In the rows, 128 means zero.
The rows of Y fall into 4 groups, which share some directions, and each row is roughly a mix of its group's hidden directions, except some rows that fit no group.
Y:
[[162 142 113 146 120 174 100 113 119 132]
 [146 150  81 156 118 100 129 142 123 113]
 [153 133 105 142 153 116  99 115  98  95]
 [146 111  89 116 113 140 135  87 153 117]
 [161 145  98 168 135 120 113 139 120 102]
 [114  93 110 111 141 154 111 104 120  91]
 [102 138 174 133 120 132 125 168 106 129]
 [115  95 102 143 137 109 118 100 135  87]
 [137 118 127 129 133 145  77 136 142 170]
 [160 136 115  70 133 120 129 118 112 129]
 [147 133 119 178 140  84 130 123 119 133]
 [ 88 164 136 142 164 121 138 115 122 148]
 [ 99 119 154 116 113 105 156  91 107 123]
 [121 110 145 138 116 134 113 186 152 136]
 [135 125 160 123 144 102 135 167 167 120]
 [131 151  83 136 151 142 115 150 138 161]
 [149 147 149 142  88 142 107 161 120 144]
 [167 145 153 108 106 124 117 158 136 155]
 [107 124 104  86 127 132 124 107  96 100]
 [150 178 148 149 142 106 109 116 116 134]
 [109 143 130 154 183 120 148 141 135 141]
 [123 147 178 145 145 159 145 108 119 126]
 [ 96 108  95 159 139 150 127 128 129  95]
 [ 85 136 110 107 115 103 149 123 115  96]
 [124 142 114 150 169  88 123 144 124 153]
 [135  89 130 151 149 160 115 139 136 163]
 [112 100 125 142 125  81 114 136 155 102]
 [ 93 114 146  83 108 153 126 143 136 118]
 [148 126 118 130 153  73 103 128 119 143]
 [114 121 121 163 156 115 108 176 131 123]
 [135 144 107 153 163 168 124 150 146 140]
 [145 135 130 110 129 134 176 162 103 146]
 [104 156 103 153 156 105 139 141 125 159]
 [166 107 144  80 118 112 122 132 133 111]
 [159 141 142 116 129 128 119 172 138 168]
 [113 117  88 124 108 121 130  98 148  90]
 [137 100 133 132 134 161  98 126 140 173]
 [146 184 130 128 107 134 134 149 127 155]
 [125  84  93 126 132 149 143 141 111  99]
 [138 104 121  85 105 122 125 118 132  84]
 [146 166 117 142  80 144 126 112 115 118]
 [110 147 146 133 149 125 128 169 137 172]
 [ 90  91 133 116 112 110 151  99 129 117]
 [173 159 134  97 119 118 131 135 138 157]
 [143 136 108 140 159 121  84 124  99 107]
 [144 118 156 102 108 153 137  86 138 147]
 [155 125 116 154 136 175 127 114 102 149]
 [143 159 127 122 148 169 115 135 143  90]
 [132  77 120 110 122 160 128 158 122 139]
 [156 118 116  73 124 120 132 119 118  99]
 [112 132 139  91 107 149 150  89 111 143]
 [131 144  92  91 103 140 135 137 119  93]
 [ 97  71 136 122 129 122 124 120 103 119]
 [140 122 101 159 167 129 159 116 154 123]
 [151 107 110 105 104 173 144 144 117 123]
 [ 93 163 107 120 117 124  97 125 119 160]
 [133 156 102  84 122 139 117 149 117 159]
 [114 159 138 180 109 140 140 149 134 122]
 [144 108 131 149  85 154 156 135 152 133]
 [109  73 149 126 132 152 136 146 137 144]
 [101 119 132 107 175 144 105 123 101 116]
 [145 123 147 167 113 154 127 161 134 159]
 [148 109 136 125 135 124 162 148 172 101]
 [143 162 135  94 111 159 138 102 111 143]
 [170 121 105 138 116 101 106  91 126 125]
 [122 143 149 146 177 133 169 124 125 129]
 [ 96 102 112 122 107 139 146  84 108 123]
 [142 118 144 117  97 168 161 110 126 105]
 [120 131 105  90 109 130 134 108 112  83]
 [121  81 130 106 163 109 133 110 142 112]
 [128 124  99 165 149 111 115 167 131 105]
 [117  91 133 155 146 156 103 142 130 160]
 [119 102 110  84 112 146 133 105 155 111]
 [ 94 147 129 142 140 117  88  90 139 129]
 [142 116 150 146 157 113 109 167 149 153]
 [104 126 134 176 140 127 121 104 142 164]
 [119 119 111 146 169 125  86 145 104 122]
 [115 152 177 147 117 156 121 117 107 117]
 [147 140 151 162 130 131 117 144 138 178]
 [109 124 146 103 114 179 103 134 142 114]
 [121 110 157  99 120 126 165 126 163 110]
 [115 134 136 125 120 121 179 100  98 106]
 [122 126  73 137 126  97 126 159 127 122]
 [133 114  86 121 108 168 137 158 119 122]
 [106 111 124 104  94 137  82 130 145 116]
 [109 101 169 124 135 155 115 131 139 164]
 [ 90 144 171 125 109 125 102 111 111 121]
 [127 115 100 131 112 162 121 175 127 149]
 [146 154 153 147 116 130 113 134 128 180]
 [168 160 113 142 145 146 118 165 134 122]
 [ 97  87 116 116 149 122 130 104 123  94]
 [160 154 134 124 122 120  77 122 132 153]
 [138 104 135 102  89 112 115  92 128 105]
 [ 91  88 138 119 120 142 134 149 153 154]
 [173  96 146 109 133 112 135 136 144 100]
 [115 129 127 150 126  78 143 123 116  89]
 [157 135 124 159 109 178 139 141 116 122]
 [123 132 130 173  84 143 124 124 134  99]
 [132 117 160 171 151 117 125 121 140 164]
 [174 108  84 111 123 119 116 124 140 133]
 [109 108 104 167 143 155 109 157 122 122]
 [102  91 123 107 163 119 111 104 122 149]
 [141 153 106 147 134 101  83 109 127 110]
 [143  89 138 136 129 176 139 120 153 136]
 [131 164 136 120 120 137 120 170 124 169]
 [124 117 116 164 148  88 116 161 135 109]
 [136  96 126 132 112 159 162  89 130 114]
 [154 141 126 145 165 125 175 135 113 142]
 [110 135 151  96 117  76 135 127 146 119]
 [101 153 165 136 101 129 101 109 105 126]
 [119  77 136 108 119 164 134 146 134 142]
 [ 97 110 162 113 154 126 162 122 139 106]
 [110 125 124 130 127 141 182 108  94 114]
 [103 138 118 117  84 153  88 131 130 132]
 [104 170 156 134 154 137 150 106 116 116]
 [163 108 116  99 136 128 151 171 123 138]
 [111 131 150 125  92 130  90  92 125 110]
 [125 152 101 161 166 126 124 103 111 110]
 [137 104 154 170 127 123 134 153 163 116]
 [145 171 110 120 118  91 136 128 119  96]
 [155 124 108 165 104 146 119 167 129 143]
 [110 135 120 156 163 125 117 171 108 144]
 [ 93 110 136 117 110 147  90 126 156 105]
 [171 169 134 118 136 116 147 126 136 157]
 [138 142 112 156 109 136 152 105 127  80]
 [100 125 140 172 152 140 119 147 105 151]
 [168 108 103 111 102 109 114 153 129 145]
 [151 116 124  85 109 102 139  95 133 111]
 [157 175 142 126 107 133 127 150 120 157]
 [151 120 105 131 121 105  75 150 130 138]
 [108  93  98 118 100 155 150 134 146 115]
 [123 109 154 140 143 152  94 143 136 169]
 [ 98 136 161 123 160 121 133 154 121 162]
 [117 141 110 169 152 146  96 155 113 129]
 [125 125  86 138 154 155 128 155 161 138]
 [160 116 110 120 115  99  94 117 164 132]
 [137 111 142 131 171 115 177 134 133 118]
 [136 130 136 114  83 122 165 133 157 150]
 [129 144 154 132 101 139 102 166 115 160]
 [162 108 158 144 111 127 128 165 143 105]
 [117 134 104 144 102 108 129  93 160  98]
 [140 156 140 157 122 128 134  82  96 130]
 [140 113 137 118 123  95  95 105 134 171]]

Here is one row from each group, named. Which group is each of the other rows in?
[102 133 119  87 141 101 142  96 128 103]
G
[156 159 110 132 135 108 140 131  95 165]
P
[115  83 128 103 144 112 134 113 142  91]
X
[159 126 113 161 145 167 122 129 107 152]
T

[150 107 111 107 104 147 132  86 146 107]
P
[120 100 124 158 139 124 130  75 125 107]
X
[137 128 165 113  97 126 108 172 136 141]
X
[126  82 135 130 119 148 163 102 147 114]
T
[145 103  97 135  81 143 139 143 150 127]
G
[148 154 108 171 157 123 111 140 124 151]
P
[131 116 114 120  77 151  92 128 138 117]
P
[ 81 131 111 102 118 123  90 135 143 140]
P
[135 107 158 104 105 120 175 122 143 141]
G
[157  85 104 105 141 116 127 126 157 111]
P
[121 111 119 163 147 123 136 167 144  92]
T
[102 104 154  95 119 148 126 114 141 163]
T
[164 124 101 148 155 153 157 143 143 130]
P
[125 127 155 174 148 121 128 131 147 167]
X
